Look-ups in named tables: a row name and a column name give one cell, copied from the table.

nukupa.csv
,rel,fosim,nibir,sav
seri,50,45,82,93
meretez,77,45,84,86
dod,23,30,81,90
bibomev,16,13,60,83
tapid,73,33,77,93
zup,61,23,79,91
sogigi,60,69,47,36

What is the fosim of zup in nukupa? 23
What is the nibir of tapid in nukupa? 77
What is the nibir of seri in nukupa? 82
What is the rel of zup in nukupa? 61
What is the rel of seri in nukupa? 50
What is the sav of zup in nukupa? 91
What is the sav of dod in nukupa? 90
What is the fosim of meretez in nukupa? 45
What is the sav of tapid in nukupa? 93
What is the nibir of zup in nukupa? 79

kov:
	boki	nar	dumepaz
reganiv	95	183	138
tam	80	68	18
pilazi	3	201	184
timetu	21	157	74

timetu, nar => 157
pilazi, nar => 201
tam, boki => 80
timetu, dumepaz => 74
reganiv, dumepaz => 138
reganiv, nar => 183
tam, nar => 68
pilazi, boki => 3
pilazi, dumepaz => 184
timetu, boki => 21
reganiv, boki => 95

bod:
cols = niri, nelagi, bor
vul: [-1.1, 1.1, -1.0]
mes: [2.5, -1.6, -3.2]
neti: [-4.1, -2.2, -5.7]
zareres: [-6.7, -4.2, -2.0]
gofin: [5.9, -4.4, 3.0]

neti, nelagi => -2.2
gofin, nelagi => -4.4
vul, bor => -1.0
mes, bor => -3.2
vul, nelagi => 1.1
zareres, bor => -2.0
neti, bor => -5.7
gofin, niri => 5.9
zareres, niri => -6.7
mes, nelagi => -1.6
Which row has the largest nelagi? vul

kom:
	kidat	loted	luvaraf
sir	175	203	65
sola	177	58	143
rikogi	117	122	91
tubozu	173	83	127
laf	103	177	125
gisa	92	131	98
muz	81	208	84
nupugir	120	206	101
zemus	72	195	156
lezo	181	178	115
virotet	70	218	88
pebon	199	74	209
zof	52	201	111

What is the luvaraf of lezo in kom? 115
What is the kidat of nupugir in kom? 120
What is the kidat of lezo in kom? 181
What is the luvaraf of tubozu in kom? 127
What is the kidat of muz in kom? 81
What is the luvaraf of sola in kom? 143
What is the luvaraf of virotet in kom? 88
What is the loted of rikogi in kom? 122
Row with the largest luvaraf: pebon

dutip:
	gapazu	fibug	zotam	nuv	sokanu	lamoniv
zer	47.423	96.083	50.353	61.549	22.875	41.426
dimokos	51.528	61.737	62.993	43.880	16.057	44.939
mup	39.169	56.976	14.714	40.292	37.752	9.816

mup, nuv => 40.292
mup, lamoniv => 9.816
dimokos, fibug => 61.737
mup, fibug => 56.976
zer, fibug => 96.083
zer, gapazu => 47.423
mup, zotam => 14.714
dimokos, nuv => 43.880
dimokos, zotam => 62.993
Row with the largest fibug: zer

dovi:
fields: mil, gepob, fel, bunuped, fuf
sir: [-0.049, -0.115, -0.174, -0.129, -0.335]
rakoro: [0.473, -0.184, 0.629, 0.628, -0.019]
kemomez: [0.314, 0.210, -0.212, 0.412, 0.304]
zoz: [-0.255, -0.098, 0.702, -0.173, -0.313]
vori: [-0.228, 0.153, -0.071, -0.364, 0.350]
ragape: [0.432, 0.243, 0.448, 0.143, 0.459]
dupomop: [-0.250, -0.012, 0.644, -0.075, -0.100]
nas: [-0.050, 0.561, -0.554, -0.252, 0.234]

What is the mil of dupomop in dovi?
-0.250
What is the fuf of sir in dovi?
-0.335
What is the mil of zoz in dovi?
-0.255
What is the mil of sir in dovi?
-0.049
What is the bunuped of ragape in dovi?
0.143
What is the fel of nas in dovi?
-0.554
What is the mil of nas in dovi?
-0.050
What is the fel of ragape in dovi?
0.448
What is the bunuped of nas in dovi?
-0.252
What is the gepob of ragape in dovi?
0.243

zinori:
|  | kipu | favida | donu | beliniz | gotoz | nefi | nimamak | nitoki |
|---|---|---|---|---|---|---|---|---|
| zaz | 700 | 323 | 617 | 657 | 599 | 456 | 491 | 393 |
| gasofo | 605 | 923 | 794 | 236 | 912 | 648 | 387 | 702 |
| domikef | 493 | 594 | 553 | 657 | 444 | 564 | 656 | 598 |
| ful | 790 | 454 | 525 | 625 | 619 | 471 | 499 | 300 |
| vuz | 591 | 485 | 491 | 770 | 391 | 571 | 782 | 702 |
| vikalap | 426 | 758 | 737 | 465 | 666 | 837 | 706 | 848 |
| bap | 568 | 436 | 591 | 586 | 643 | 791 | 674 | 535 |
| norosaf | 619 | 40 | 476 | 839 | 419 | 533 | 724 | 323 |
| suk | 666 | 769 | 586 | 565 | 631 | 588 | 554 | 709 |

What is the beliniz of norosaf in zinori? 839
What is the donu of vikalap in zinori? 737
What is the beliniz of vikalap in zinori? 465
What is the nimamak of gasofo in zinori? 387
What is the donu of norosaf in zinori? 476
What is the nitoki of gasofo in zinori? 702
Which row has the largest nimamak? vuz

daf:
columns: lesuke, med, bim, gafadif, zatasa, vupefi, fudos, rolo
sutap: [166, 89, 117, 120, 93, 62, 58, 152]
sunavu: [149, 169, 124, 122, 119, 91, 125, 118]
zukomot: [182, 89, 187, 91, 112, 134, 7, 146]
toredek: [151, 197, 150, 104, 116, 120, 95, 118]
zet: [170, 53, 110, 126, 93, 47, 52, 159]
dumod: [178, 24, 112, 128, 92, 46, 44, 166]
riz: [178, 45, 166, 123, 162, 119, 95, 117]
tugus: [152, 156, 109, 120, 103, 72, 106, 132]
kined: [182, 6, 144, 151, 206, 105, 177, 88]
bebep: [180, 34, 153, 133, 170, 105, 117, 108]
bop: [180, 8, 147, 148, 208, 105, 181, 84]

fudos of sunavu is 125
fudos of bop is 181
lesuke of zukomot is 182
rolo of riz is 117
med of zukomot is 89
fudos of tugus is 106
bim of zet is 110
bim of sunavu is 124
med of dumod is 24
rolo of sutap is 152
lesuke of sunavu is 149
gafadif of sunavu is 122
vupefi of zet is 47
bim of tugus is 109
zatasa of dumod is 92
bim of dumod is 112
Row with the largest med: toredek

kemi:
         legamip  zadov  nemoz
nufef        -13     18     45
vebidi        20     32    -24
sapi          -3     17     56
kova          52     31     -8
danonun       78     22     11
geb           32     26      4
zemag         59     40    -25
zaligoz      -20     14     67
rab           55     35     -7
vom           11     11     39
bebo         -69      2     55
vol          -29     18     34
riki         -76      9     43

vebidi, nemoz => -24
kova, zadov => 31
sapi, legamip => -3
zaligoz, zadov => 14
zaligoz, nemoz => 67
nufef, legamip => -13

Table ded
	vatev	katagu	nalogak	zugo	nuki	timanor	zavafu	vekava	fofepak	vozedu
laz	4552	2458	8518	5165	8255	6428	3844	5589	5390	1048
nedem	6420	5407	6317	6704	411	8395	4248	5628	1819	4557
gobuk	4246	5202	6299	2479	4966	7883	4001	8699	641	3061

zugo of gobuk = 2479
nuki of gobuk = 4966
timanor of laz = 6428
vozedu of nedem = 4557
katagu of gobuk = 5202
fofepak of laz = 5390
vekava of nedem = 5628

par:
,lani,tufomaf,ripum,rokar,mesu,gomepit
pedi,90,140,95,151,145,126
vez,132,88,123,142,163,121
luses,126,73,108,191,206,150
ser,209,79,71,135,183,78
kevogig,206,45,208,88,72,193
noso,165,160,152,61,68,133
masop,161,70,221,121,101,195
papib,110,146,125,42,62,132
ronub,114,144,63,157,193,108
lurapam,144,122,34,125,102,32
sidebez,111,88,135,201,216,154
lemidez,157,122,83,172,83,117
selo,73,122,93,117,117,106

lurapam, ripum => 34
ronub, mesu => 193
kevogig, gomepit => 193
sidebez, tufomaf => 88
kevogig, mesu => 72
luses, lani => 126
vez, mesu => 163
noso, gomepit => 133
selo, tufomaf => 122
lurapam, lani => 144
Row with the largest lani: ser

kege:
,zepafat,retonaf,zizag,pugun,menubod,zenozud,fove,kimimek,luzeli
palokot,60941,57857,39142,31006,68036,52576,11810,18607,22935
zurup,33868,45607,20528,33812,17508,29730,35482,25393,47197
tok,54525,42511,46585,41411,50416,46765,34500,34371,29485
rol,20851,40198,30563,31394,15772,43288,27031,8115,52071
nes,43666,50068,66175,57837,70452,39773,78076,74591,33296
buduzis,33907,35475,63388,62135,52577,38132,77757,75183,44246
vof,31413,35054,44597,36143,25868,50815,32158,18163,43577
rinebaz,45748,39857,46942,43500,51740,52844,26270,37242,29428
kif,33144,39074,64331,55192,59954,43035,77179,73230,49867
bag,54922,34941,68017,50326,60978,54420,43096,44425,25243
vubote,56677,58180,17017,20079,38888,35512,18183,8036,31078

What is the pugun of vubote in kege?
20079
What is the zenozud of bag in kege?
54420
What is the pugun of zurup in kege?
33812
What is the menubod of tok in kege?
50416
What is the luzeli of buduzis in kege?
44246
What is the retonaf of buduzis in kege?
35475
What is the menubod of zurup in kege?
17508
What is the fove of bag in kege?
43096
What is the menubod of bag in kege?
60978
What is the zenozud of rol in kege?
43288

buza
         bigoguf  sasuri  dizumo  lib  bab  mig  rek
seka         135     136     113  100  145  200   85
lobuset      111     150     129   74  106   93  146
pas           61     139     128  130  147   93  157

dizumo of seka: 113
dizumo of pas: 128
bab of lobuset: 106
lib of pas: 130
rek of pas: 157
lib of lobuset: 74
mig of lobuset: 93
bigoguf of lobuset: 111
bigoguf of seka: 135
rek of lobuset: 146
mig of seka: 200
mig of pas: 93
Which row has the largest mig? seka

pilag:
,nep,kudaba,pera,dem,pep,lal,sekunu,puza
mef,0.403,0.319,0.546,0.638,0.289,0.706,0.803,0.586
linez,0.204,0.824,0.131,0.376,0.225,0.668,0.284,0.675
sig,0.641,0.127,0.378,0.666,0.521,0.647,0.400,0.822
vud,0.730,0.173,0.225,0.154,0.842,0.363,0.522,0.565
gop,0.176,0.241,0.560,0.254,0.327,0.361,0.415,0.368
vil,0.862,0.405,0.423,0.745,0.729,0.361,0.141,0.442

pera of linez = 0.131
pep of vil = 0.729
pep of mef = 0.289
lal of vud = 0.363
puza of mef = 0.586
puza of linez = 0.675
sekunu of vud = 0.522
sekunu of mef = 0.803
pera of mef = 0.546
pep of gop = 0.327
pera of sig = 0.378

